Look-ups in named tables: a row name and a column name give one cell, copied from the table.

pasot =
columns: novuvos, sudek
mut: [44, 54]
bav: [50, 62]
rigori: [253, 222]
dabu: [44, 54]
puf: [48, 57]
gam: [212, 173]
tor: [46, 58]
gez: [44, 54]
degibo: [73, 67]
digi: [45, 55]
bot: [45, 55]
dilu: [229, 217]
vozatug: [54, 62]

What is the sudek of digi in pasot?
55
What is the novuvos of mut in pasot?
44
What is the sudek of gam in pasot?
173
What is the novuvos of vozatug in pasot?
54
What is the novuvos of digi in pasot?
45
What is the sudek of tor in pasot?
58
What is the novuvos of gam in pasot?
212
What is the novuvos of bav in pasot?
50
What is the sudek of bav in pasot?
62
What is the novuvos of rigori in pasot?
253
What is the sudek of degibo in pasot?
67
What is the sudek of dilu in pasot?
217
What is the sudek of rigori in pasot?
222

netov:
	rep	tad	metis	mugar	vup	gotu	kofig	bul	lotip
gediza	3347	2914	-1740	1072	-1210	-2795	4211	-2594	-3359
penup	2314	3024	785	3163	2123	4417	1489	1935	2367
devugem	3173	3430	1049	-44	-328	4906	3488	3371	2958
fer	1517	752	-119	3295	2346	1592	1686	-219	0
dizerol	2894	-482	-5186	5744	4297	679	1351	3235	9060
fumut	6155	1919	107	1921	-2209	-6779	538	-419	-3716
lekufe	-1583	6003	8367	-698	5202	8093	4489	1351	1829
fevodi	7227	12	-2851	873	1127	-2979	3670	-2712	-3866
suful	2183	2522	1219	2975	846	5041	1256	1723	1321
gevidof	2501	2031	1048	4408	1450	2206	2625	-512	220
suza	1260	1335	993	3454	2171	2527	990	-446	522
vukos	3765	3334	717	1919	1439	656	5450	-1727	-3095
kug	3188	3879	2318	2476	1169	7196	1838	-412	2045

tad of kug = 3879
tad of gevidof = 2031
kofig of dizerol = 1351
vup of vukos = 1439
metis of lekufe = 8367
gotu of devugem = 4906
metis of gediza = -1740

gilunaf.tsv
	tivefa	lifug	div	doti
zamu	169	198	168	110
sif	172	113	170	166
gazaro	172	79	170	188
mimuput	173	44	170	210
tubop	171	101	169	173
pava	173	77	170	189
tari	172	112	170	167
rozirum	170	190	169	116

tivefa of sif = 172
tivefa of tubop = 171
lifug of zamu = 198
tivefa of zamu = 169
doti of pava = 189
tivefa of rozirum = 170
doti of sif = 166
tivefa of pava = 173
doti of mimuput = 210
div of rozirum = 169
div of sif = 170
div of mimuput = 170
doti of zamu = 110
Which row has the largest doti? mimuput

robafem:
cols = febo, nud, zamim, pezuben, tosulak, lamo, pami, leramoz, teme
kevorer: [-62, -139, -870, -381, -70, 313, 76, -25, 315]
badon: [377, 98, -92, 380, 724, -610, 677, -126, 3]
guduf: [214, -448, -541, 143, -280, 328, 92, 520, 203]
vulik: [-108, 439, 61, 773, -426, 329, 114, -467, 321]
rator: [100, -134, -685, -218, -129, 470, -93, 545, 185]
tav: [-482, -616, 914, 15, 752, -312, 223, 239, 273]

rator, febo => 100
kevorer, tosulak => -70
badon, teme => 3
vulik, teme => 321
rator, tosulak => -129
tav, pezuben => 15
guduf, leramoz => 520
badon, pezuben => 380
rator, leramoz => 545
kevorer, zamim => -870
kevorer, febo => -62
tav, febo => -482
guduf, tosulak => -280

neke:
cols = fop, kon, voresot, nura, sitib, zosonan, fupa, vula, raso
leg: [81, 34, -66, 45, 82, -96, -95, 4, 22]
gitapi: [72, -93, 71, 81, -22, -69, -95, -94, 75]
mus: [-87, -72, -6, 73, -92, 74, 50, -64, 1]
lok: [32, 70, -37, -59, -25, 60, 71, 77, 74]
buvemek: [81, -62, 7, 81, 79, -94, -96, -85, 75]
dulipur: [-76, -91, 80, 41, 71, -95, -22, -90, -89]
fisugas: [-65, 69, 44, -79, -15, 57, 81, 79, -46]
febofa: [-5, 56, -32, -21, -64, 75, 79, 69, 68]
sekapa: [78, -92, 31, 81, -36, -54, -95, -94, 77]
dogeges: [-75, -92, 80, 39, 75, -96, -3, -92, -88]
befo: [-92, -93, 62, 78, -90, 55, 23, -92, -50]
fivaka: [77, 68, -83, -9, 82, -96, -89, 60, 26]
lavi: [59, -92, 71, 80, -84, 2, -92, -94, 71]
zopufa: [-92, -89, 70, 75, -90, 58, 60, -84, -44]

raso of befo: -50
kon of fisugas: 69
nura of zopufa: 75
fop of fisugas: -65
sitib of leg: 82
kon of lok: 70
voresot of fisugas: 44
nura of dogeges: 39
zosonan of fivaka: -96
kon of leg: 34
zosonan of lok: 60
fupa of mus: 50
fop of leg: 81
vula of lavi: -94
sitib of lavi: -84
fupa of befo: 23
nura of leg: 45
Which row has the largest fupa? fisugas

tob:
|  | dade | tole | favered | vade | minof | dek | kekadop |
|---|---|---|---|---|---|---|---|
| tur | 47013 | 47345 | 46953 | 47059 | 47450 | 47735 | 47297 |
| lefivo | 65365 | 49653 | 41648 | 45957 | 43497 | 43155 | 44277 |
| paf | 46485 | 45769 | 49282 | 43339 | 47554 | 46549 | 49588 |
| les | 46260 | 46113 | 46826 | 49599 | 48071 | 44134 | 48184 |
| mif | 42306 | 43295 | 44557 | 53187 | 51104 | 37208 | 50207 |
| gil | 45715 | 48367 | 47199 | 36220 | 45929 | 48622 | 48717 |
| zok | 47368 | 47220 | 47221 | 47304 | 47235 | 47391 | 47364 |
| napufug | 84207 | 49537 | 15847 | 91059 | 43880 | 43665 | 56267 |
| gav | 66403 | 50152 | 41208 | 46239 | 43014 | 44193 | 44154 |
| dit | 16161 | 57618 | 28564 | 21440 | 55615 | 14884 | 48933 |
| mitalur | 49799 | 44760 | 41243 | 50126 | 44421 | 47274 | 56974 |
| vafe | 41776 | 50167 | 44639 | 38324 | 48195 | 44075 | 47431 |
| val | 62243 | 47905 | 35116 | 67178 | 46291 | 45558 | 50433 |
| vimuru | 49131 | 45649 | 43591 | 52324 | 46141 | 46618 | 52036 |

tole of zok: 47220
favered of vafe: 44639
dade of tur: 47013
dade of paf: 46485
minof of tur: 47450
dek of tur: 47735
dade of mitalur: 49799
dek of val: 45558
dek of napufug: 43665
kekadop of mif: 50207
dade of vafe: 41776
minof of dit: 55615
kekadop of val: 50433
favered of gil: 47199
dek of paf: 46549

